In the rows, zero is written as 128.
Families of rows that turns and mirrors carry onto each other, the same ones carrying the whole set onto itself: the rest of each named row's family, in list order:
4 families of 8 rows:
kedaz: [ 95 136 135 168 147 151 126 133 107 132 152 122 146 115 129]
rim: [141 133 142 149 120 105 132  92 117 120 132 132 123 142 149]
luzab: [189 119 138 160 114 149 141 131 128 100 127 147 140  91 122]
Mase: [ 97 133 106 126 168 144 123 131 114 126 147 145 151 130 135]
dun: [170 107 106 135 154 173 148 138 118 110 131 158 150  91 113]
fep: [182 117 150 139  96 123 157 126 129 132 135 138 116  92 102]
vame: [118 121  90 116 152 154 130 118 106 151 170 124 131 114 127]
gur: [145 152 141 143 131  99 103 107 126 132 155 136 119 122 144]
tevog: [199 120 136 152 123 139 141 118 130 110 132 152 134  88 121]
Bamu: [125 137 154 141 129  96 126 137 129 154 137 118 131 100 158]
Zuz: [ 96 125 127 123 161 129 133 156 116 152 134 123 145 102 148]
vek: [135 115 123 105 143 174 150 150 129 135 154 131 136  93  84]
pud: [108 122  94 127 144 165 130 135 103 137 160 119 132 122 129]
Mevi: [135  99 117 120 132 169 176 150 117 125 126 146 147  99  95]
Bomi: [128 136 155 142 143  95 121 138 122 148 125 123 119 111 158]
sek: [161 105 142 121  99 148 153 159 137  99 117 130 127 116 122]
veben: [178 118 151 146 112 130 147 140 120 116 116 143 101 113 106]
mut: [119 135 122 143 170 125 123  94 111 157 165 138 138 103 123]
pazem: [106 123 123 114 169 119 133 140 116 161 138 129 141  99 147]
kopev: [169 127 171 127 118 114 152 105 144 117 126 142 130 111 102]
lekoz: [161 100 119  95 106 151 163 145 143 129 142 130 143  90 113]
Giso: [153  98 110 105 154 153 169 131 116 135 125 156 136 101  95]
zava: [187 104 129  95 122 123 153 120 141 124 127 146 119 102 118]
Metib: [101 133 106 118 153 137 131 120 123 144 167 138 167 109 133]
sug: [115 141 145 164 126 122 132 103 122 148 168 122 155  98 131]
Lobi: [128 153 148 156 109 113 111 128 129 124 156 123 132 122 146]
gupo: [119 141 144 167 163 124 116 108 105 130 139 139 123 128 132]
Puf: [157 129 177 137 112 126 151 122 140 103 116 138 129 120 104]
Kovov: [167 100 119  99 143 153 146 151 125 108 115 148 112 119 115]
fizi: [141 117 120 103 163 171 142 146 122 130 142 140 122 103  83]
kod: [135 134 145 150 100 109 140  96 125 124 143 120 139 130 149]
kiv: [169 107 107 134 141 172 153 134 126 117 140 153 161  79 112]

Same family as Zuz: luzab, dun, tevog, Bamu, Bomi, pazem, kiv
Same family as kedaz: sek, mut, lekoz, zava, sug, gupo, Kovov

Families of rows that turns and mirrors carry onto each other, the same ones carrying the whole set onto itself: the rest of each named row's family, in list order:
8 families of 4 rows:
lobep: [152 104 102 157 128 133 133 110]
gunu: [ 98 134 173 144 145 114 133 139]
getab: [106 135 117 138 130 110 137 165]
tuf: [130 111  95 139 143 126 151 110]
Nugof: [139 147 104 143 134 103 117 138]
natum: [153 114 173 123 132 140 139 122]
Girof: [123 135 106 165 139 105 114 143]
Tuta: [ 87 119 157 138 104 124 140 109]
fas: [133 101 180 141 128 146 135 129]
tege: [131 106 181 147 143 141 123 116]
diz: [122 141 105 172 132 117 119 142]
Fum: [147 127 125 170 126 107 121 154]
kavi: [102 138 175 138 135 125 124 102]
sebe: [106 143 168 119 123 119 123 106]
kibus: [136 143 101 140 121 117 121 153]
tir: [100 131 173 123 110 127 120 125]
pugeb: [131 115  95 154 149 133 136 120]
Mabu: [124 106  90 138 123 137 136 138]
vaso: [154 112 103 136 113 138 128 113]
vuvit: [145 111 157 141 127 142 125  87]
pipar: [143 105 160 131 111 148 134 102]
ket: [130 111  93 144 154 130 122 122]
pezan: [113 118  98 129 145 124 147 106]
pebik: [130 110 171 113 133 151 119 121]
lig: [101 137 174 135 108 139 124 124]
Kov: [109 141 116 149 146  97 133 148]
Fupid: [137 116 173 121 124 155 131 122]
zotis: [122  99  97 155 133 133 145 132]
sak: [ 93 127 169 131 108 114 134 116]
liva: [102 140 172 123 128 113 132 143]
peri: [135 132 117 163 127  95 123 150]
pozer: [157 123 172 122 140 133 127 133]

Same family as pipar: lobep, Kov, liva
Same family as tege: kavi, kibus, Mabu
Same family as Tuta: Fum, pezan, pozer
Same family as Nugof: fas, sebe, zotis
Same family as gunu: getab, vaso, vuvit
Same family as tir: Girof, pugeb, Fupid

Families of rows that turns and mirrors carry onto each other, the same ones carrying the whole set onto itself: the rest of each named row's family, in list order:
4 families of 8 rows:
lufom: [ 88 131 138 167 152 141 116 127 139 152 101 124 115 124 106 152 131 139
 131 138 162 141]
metu: [132 140 136 147 116 145 157 145 119 162  99 123 109 126  94 166 154 142
 131 148 113 107]
pidad: [ 92 125 134 179 139 129 143 113 143 160 104 120 118 121 108 161 131 106
 135 127 156 127]
nanu: [116 158 123 111 112 114 134 113 104 113 148 130 124 131 142 117 163 133
 127 149  91  94]
naz: [109 129 129  88 129 117 108 128 125 134 144 148 150 128 127 131 115  81
 133 117 166 139]
fudot: [116 127 149 126 124 126 115 120 144 164  97 111 142 109 132 154 137 139
 108 108 160 175]
lif: [127 121 123 123 103  95 129 127  98 117 152 129 126 151 142 135 142 127
 141 148  93  86]
nomu: [127 130 124  89 101 100 109  92 113 129 152 119 144 119 154 113 146 114
 117 112 126 101]
Lumaz: [ 90 140 125  93 149 117 119 116 130 127 134 128 158 135 140 110 132  98
 140 128 161 159]
Zolup: [124 120 149 167 112 137 141 128 114 134  92 111 128 124  91 151 152 128
 127 139 120  85]
Govog: [155 129 153 118  98 129 152 139 122 154  90 113 140 117 118 173 160 137
 114 127 120 146]
Vege: [ 93 123 125 121 144 117 105 150  98 108 152 133 141 137 111 130 129 114
 159 158 149 115]
fim: [115 128 115 132 121  92 122 107 102  96 154 132 128 123 145 127 151 119
 140 134  99  95]
nugo: [117 137 140 165 124 142 129 138 118 139  97 126 108 120  99 150 153 160
 124 140 106 100]
vipit: [128 146 120  83  96  97 124 120 116 150 163 139 131 111 153 141 137 110
 113 111 117 125]
roka: [144 134 151 123  97 128 128 131 122 152  93 115 135 106 124 152 160 160
  99 111 104 136]
Zik: [105 120 137 140 120 108 141 118 138 183 112  88 145 106 134 158 145 131
 120 107 151 168]
lag: [113 127 121 167 156 137 150 126 139 152 106 102 124 131 122 150 125 120
 143 153 166 153]
pezar: [103 135 136 157 139 143 138 130 132 173 112 109 108 132 106 169 140 137
 136 159 165 134]
vubi: [137 122 129  79  88  93 123 114 114 151 151 118 145 142 159 128 135 115
 119 116 121 116]
Gezom: [169 134 136 122  96 136 157 125 119 156  99  92 137 118 128 141 154 144
 108 135 113 118]
Kop: [ 86 120 103 131 156 101 120 127 111 111 148 132 143 132 126 112 134 111
 167 128 127 121]
vamek: [126 152 130  70 106 113 129 107 122 137 137 126 152 123 153 110 152 112
 112 114 119 135]
dala: [102 113 119  93 132 102 119 124 129 157 145 126 153 152 143 123 113  93
 146 116 162 141]
pok: [139 136 125 171 127 143 158 126 119 136 105 107 109 132 112 148 144 137
 133 164 121  98]
feso: [ 92 113 113 137 146 104 124 138 112 121 148 135 131 162 125 129 119 105
 168 149 134 111]
fak: [ 97 121 112  88 137 110 109 114 122 144 145 121 158 127 134  99 130 104
 143 105 153 126]
feve: [ 80 147 118 135 155 118 123 122 112 103 146 131 128 143 129 116 143 119
 155 164 132 118]
fugu: [127 124 152 127 120 126 134 125 135 164 102 100 139 123 128 176 144 132
 119 140 171 172]
Pagi: [137 115 153 128  92 118 139 132 110 158 100  81 157 110 117 148 165 153
 114 119 118 125]
Kage: [113 140 119 118 112  98 119 142  89 121 171 126 123 122 136 140 152 142
 140 151  99 103]
lumup: [144 125 130 118 124 130 149 124 139 170 101  86 154 119 137 142 136 126
 119 122 158 173]

Same family as Zik: pidad, naz, Zolup, Vege, vipit, Pagi, Kage
Same family as Lumaz: nanu, lag, Gezom, vamek, pok, feve, lumup
Same family as Kop: metu, nomu, Govog, fim, pezar, fak, fugu

